One turn moves every row onto another: examples first, then more rows asked:
gelid: [ -6   1   3   9   0   1 -19  -3  -2  -4 -15 -13  -7 -14  -4  -6  -5   8
  -5  -4  -5 -10  -6   1   8  -4  -6  -3  14  -9  -1]
Pamu: [ -1 -14  14  -6   4  15  -1 -16  -1 -10  -7  -5   0  10   3  10   2 -11
   5  -1  -5  -8  -1   4   3   7   2  -5   4  -9  -8]
Futob: [ -1 -13   3 -20  -2   2 -11  -5  -9   3  -2   4   9 -10   4  -8  -1  -3
  -9   9 -12  -4  -4   2  12   2  -3   1   0   9   2]
daf: [  0  -7  -4   5   3  13  -6 -17  -4  -6   3   4  -2   0 -11  10  -2   2
  -3  -9   5   4 -13   7  11 -13  10   6 -14  -3  10]
memu: [  6   2   3  -1  -8   3  14  12  -4   7   7   0   9   0  -2  -1 -10   4
   0   1   0  12  -4   7  14 -10   0  -7  19  -6  -1]
lepu: [ 11  -3   6  -6  15  -5  -9  -3   1   3   2  11   2  -7   0  -9  -2   7
   4  -7  -8   3  -6   8 -12   4  -5   7  10 -12   3]
toka: [ -1  -8  -5  20  -8   7   4 -14 -15   0  -2 -11   3   5  -2  10  -1  -4
  -3  11   2   4  12  -2   8  -9   1  -5  -4   0   0]
vobak: [  9  -8   7  15  -1   7  -4  14  -2  -5 -10   6  -4   1 -11   6  -6   8
  -4   2  12  -5  10  -3   9   6   3 -13  -2 -10  -8]
nub: [ 11   1   3  19  -6   8   4  -3 -10  -5   5  -1   5   8  -8   3  -9  -1
  -9  13   8   2   9   0   5  -6  -5 -10  -4  10   4]
dav: [  0  -8  -7  -7 -13  11  -7  -5   1  -1   3  -9  -5   1   6  12  18  -3
  -8  -4 -11  12   6  10  -2   6   4  10  -1  -2   9]
Momil: [-12  -5  -1  -3 -15 -12  -3  17  -8  -5   4  11   7   0   3   8  10  -7
   5  -8  -3   4  -5   0  -5   3  -4  -2   7   5   6]
magob: [  8   9  -1  -7  10   6  -7  -6 -18   7   5   7  -7  -4   7   4   1  -9
   4  -4  -1  15  -3  15   0   2 -13   2   3 -11   9]
lureb: [  4  -4  -4  -4   0   6  -7   6 -22 -13  -5   4 -10   4  -4  -2   5   8
   3  -2 -14  12  -8   1  15  -3   4  14   4   3   1]
Kufof: [ 12   4   2 -10   4   0  -5  10  10  10   1   5 -11  -1   6  -2  -9   6
 -10   1  -7   1  -1 -12  -1  -4 -11   1  14 -12   6]
depus: [  2   1  -8  -7   3   9   6  -9   0  -3  -7 -14  -1   1   1  10  15  14
  -2   0  -4  12   0  -9  -5   0   4   1 -14   4   7]
Momuv: [ -1   8  -1  -7   4  -8 -10   4  -7  -6  -3  16  -6   4   3  17   2   1
   1  13  15   4  -7   3  -8   4   1  -9   0 -14   5]
luvet: [  3 -14  -4  16  -3  12  -1   9   2   1 -20  -8  -3   5  -7   1   6   1
  -6   3  10  -4   7 -10   9  -1   7 -11  -1  -9   1]
Luv: [ -6   5   0   7  -3  10 -15  -4 -10  -9  -2  -2 -16   4  -2   0   1   2
   4   9 -11  -4   8  -6  -3  18  -8 -11   9  -4  -4]
kevi: [ 17  -5  -2   8  -5  10  -4  11   6   7   7  14  10   0  -5   0  -7   9
   0   1  -2   8   7   9   2 -16  -2   2   5  -7   5]
paz: [-13  -5   4  -3  -6 -13 -16  15  -6  -8   5  -4   4  -6   6   5   7   3
  -3 -10  -4  -2  -3   8  -6   6  -3   0   0  13   5]
migul: [ -1   9  -3   0   8   3  -7  -9  -1  -2 -15 -17  -1  -6   1   3  -3  11
  -8   4   1  -2  -7 -14   4 -14 -10  -7  -9   1   0]
gomom: [ -3 -12   2  -2   2   2 -18  21  13  -1 -10  -4   3   0   5   3   5  -4
  -8  -8   9 -12  -5  -1   1  -2   4  -8  -5   0   0]
farer: [  8   3   2  -7   2  15  11  -7   9  16  -1   1  -3  -8   3   6  -9   7
   2   1  10   0  -5  -8   4   1   0  -8   6 -11  17]
lerir: [ -3   4  -2   4  -4  10   2   6  12  -9   4  -4  -8   1  -5  -3   7   8
  11 -23  -4   2  -2  -6  -5 -15  -2  -3  -5   3   1]
rifab: [  1 -11  10  -6  -8   9  11   5  -3   0 -10  -8  -9   7  -1   7  12  -8
  -3 -17  -7   4  -2  -1  10  -3 -16  -5   1   1   8]
Kivos: [ -3   2  11 -10  -6 -11   9  -3  -8  -3   1   2   7  -2   1   9  -6  -3
  -1   8  12   8 -14   4   2   0   1 -14  15  -9   4]
kibof: [ -7   1 -12   1  -8   5  -6   0  -5   2   1   0 -16 -10 -14   5   3   3
 -21  -3   6   5  -1  -8  13   2  -2 -12  -6  -6  17]
nof: [ -8  -1  -7 -13   3   4 -10   2   9 -11   6   2  -3 -11  -4  -7   2   7
  -6   4  -1  -5   2 -11   5   2  18 -10   3 -11  -5]
mavi: [-13   3  -5   9  -3  -4  -1  -6 -19  -7  13  -8   6   1   5  10   2   6
   9  -1  -5   4   5   9   0   0   5   3  -2  10  -5]
Mol: [ 10   5   3  -2  -3  12   3 -10  -7  -9   3   1 -11  -7   2  10  -1   0
   8   0   7  19   1  -4  -3  -5   2  -1   9 -19  16]
gogan: [ -5   5  -1   8  -5   9 -16 -12   5   5   7   1  -2  -8  -3  -4  -3   1
   1  -4  -4  -8   2  -1  -9  -1 -16 -12 -11  11   7]
bulo: [ -7  -5  -3   1  -5  12 -18  -3   2   4  -2  -7  -5  -7   5   1   5  -4
  -3 -10  -9  -7  -2  21   9   7   5   6  13  -9  -1]
silig: [ -5 -14   7  -3  -4  -2 -13  17   5   1  -5  13   5  -2   3  13  -1  -9
  -1  -9   9 -10  -1   1   3   1  -2  -9  -5 -10  -7]
pufa: [ 11  -1  -6   5   3   4 -14  10  -2   7  -5  25   0   1  -5   9   3  11
  -1   7   6   4   5   9  -8   2  -7  -3  -7  -7  13]
Dep: [ -5   8  -7   9  -3   0   9   1 -10  -8  14   4  13  10   0   2   2  -2
  10   3   1   4  -3   4  -4  -5   7  -2   2  13   2]

Momil -> nub
nof -> lureb
depus -> gelid
And these:
gogan -> Pamu
luvet -> paz
lepu -> Mol
pufa -> Kivos

One turn moves every row onto another: examples first, then more rows asked:
timog: [ -1   7  -2  -2   1   1  19  -4   7 -17  14  10   7   0   0   1  -3   0
  -7   1  11]
bitip: [ 13   7  -5   1   3   0   9 -14  -8 -14   4   3   2   4  -7  -9 -21 -10
 -11 -10  11]
benob: [  2  21  -2 -10   3 -16   3  -6 -18  -4   2  13   0   4   1  -5   5   1
  -3   2 -22]
leguk: [ -3   7   3 -11 -15  -3  13  -4 -10  -3   8   7   0  12   9   1  -9  15
   5   5   3]
vomu: [-16   7  -7 -16  -8  -5  -2  -1 -18  -3   2   7  -1   1  -2 -25  -2  -5
   1   1  10]
nudok: [ 12  10  -2 -16   0  -3  -3  -7  -8  -3   2   9  13  10 -12 -23  11   7
  -6   5 -10]
zim: [ -3   6  -2 -10  -6  -7  -4   6 -16  -1   4   5  -8  -9  13  -9   4   8
   2  -8  10]
luzi: [ -2   3  -2   0   3  -6  23   1   1 -15  13   3   5  -1   2  -2  -8   7
  -8   3  11]
Nenur: [ -2  13  -4 -22   1  -4  -7   2 -13  -7  17  17  -3  -3  -5  -7   3  -5
   8  -8  11]
Sopav: [ 11   3   1  -4  11  -9   1  -5 -12 -24  10 -15  -5  -2   5 -11  -4  -6
   2   4 -13]
tato: [  2   5   1  -5   6 -14   3  -5  -9 -24  18 -11  -3   1   2  -8  -8  -4
   6   6 -16]
duvi: [ -6   6  -8 -21 -12  -7  -4  -2 -16  -2   9  -1  -1   2  -5 -25 -12   0
   0  -8  10]
Pas: [-12   6  -2  -9  -5  -5  -3   0 -18   0  -1   9  -8  -9   7 -19   7   0
  -1   2  10]
rire: [  8  16   5  -7   2 -18   0  -6 -13   6   7  10  -1   1  -3  -3   3   8
  -2   0 -20]
giz: [ 13  11   3 -10  -1 -15  -1  -4  -8   7  12   8   8   8  -9  -6  -1  15
   1  -4 -16]
todu: [ 15   3   7 -11   1   5   6  -8  -5   3   4  16   3   5   1  -4  12 -12
   3  -2   7]
nov: [  5   0   9   4  -4   6  -4 -16   1  -8  11  -9   4   6  -2  -9  -4   4
  10   4  -8]
sagup: [  7   9   0  -1  -1   5  12 -13   7 -15  11  10   4  -2  -1   0  -2  -7
 -11  -4  11]
Gapuv: [ -5   6   5  -2   1 -10   2 -12  -3 -19  20  -5  -2   2  -3  -6  -6  -3
   8  11 -16]
ruk: [  0   7   4 -13  -6   5  12  -5  -7  -1   7  17   7  14   3   2   2  -1
  11   2   5]
paget: [ -2   4  10   3  -3  -2  -1 -17   1 -11  16  -5   0   2  -3  -7  -3   1
   8  11 -12]
Zuk: [  8  -1   4   1   1  11  -4 -11  -5 -13   4  -9   9  11  -2 -12  -2   0
  13   0  -5]
sudi: [ 14   8  -1   1  -1   5   8 -16   1 -14   8   5   1  -1  -3  -4 -11  -8
 -13 -10  11]
potav: [ 15  11  -3 -16  -3  -3  -2  -8 -12  -5  -4   1   8   5  -1 -23  11   8
 -14   3 -12]
kuzal: [ -1   6   0  -9  -5 -19   3 -11 -18 -16   8  12 -10   0   0 -19  -5  -1
 -13  19   1]
tipu: [ 29  -2   2 -12   0  -4  -1  -5  -8   0   6   5   1   1   3 -11   3 -11
  -6 -12   7]
Tez: [  1   3  -1   5  12  -8  17  -6 -13 -12   3   4  -2  -2  -6 -14 -15  -3
 -12   7  12]
pozev: [  3  21  -9 -15  -1 -12   4  -2 -20 -11  -3   6   4   9   4 -10   2   2
  -5  -2 -21]
fovi: [ 23  -2  -9 -16  -2 -15  -1  -1 -15 -14   9   3   3   9  -1 -18  -9 -11
  -7 -10   5]
nupeg: [  5   7   0 -22  -9  -7  -9  -6 -12   3  14  -1  -8  -8  -6 -21  -7   1
  -5  -9  11]
Lorid: [  7   3  -9 -15  -1 -20   1  -4 -19 -22  10  11  -1   9  -6 -22  -9 -11
  -9   7   2]
tava: [ -1   6   5  -7 -13 -14   9 -10 -14  -7   8   5 -10   1  10  -8  -9  15
  -9  14   1]
segop: [ 10   0   2  -2  10   9  -3  -9 -11 -19   0  -7   7   8  -1 -15   1  -8
  10   3  -6]
gab: [ -2   9  -7 -17  -4  -6  -4   9 -14  -7  13  10  -3  -2   6  -4   0   5
  10 -14  10]
Leg: [  6   6  -5   3   9  -5  13 -11 -13 -15   2   5   0   4  -9 -14 -21  -9
 -10  -1  11]
sor: [  5  11   3 -22   0  -4 -10  -7 -11  -1  17  11  -9 -11  -8 -15   3  -5
  -2  -5  11]
fami: [  1   1   0   4   8 -10  21   0  -7 -12   7   1   0  -4   1  -9 -12   6
 -12   7  11]
rilus: [ 11   9  -1 -14  -1  -8  -2  -3  -7   2   9  10  15  13 -15 -15   3  11
   1   0 -12]
rop: [ 12  15  -8 -17  -5  -8   1  -4 -17 -10  -5  -2   6   7   5 -17   4   8
 -12  -3 -16]
Lig: [ 13   1   3  -3  14   1  -2  -7 -13 -22   3 -11   0   0   3 -15   2 -10
   4   4  -9]

sor -> zim
leguk -> Lorid
And these:
nov -> tato
pozev -> nudok
sudi -> luzi

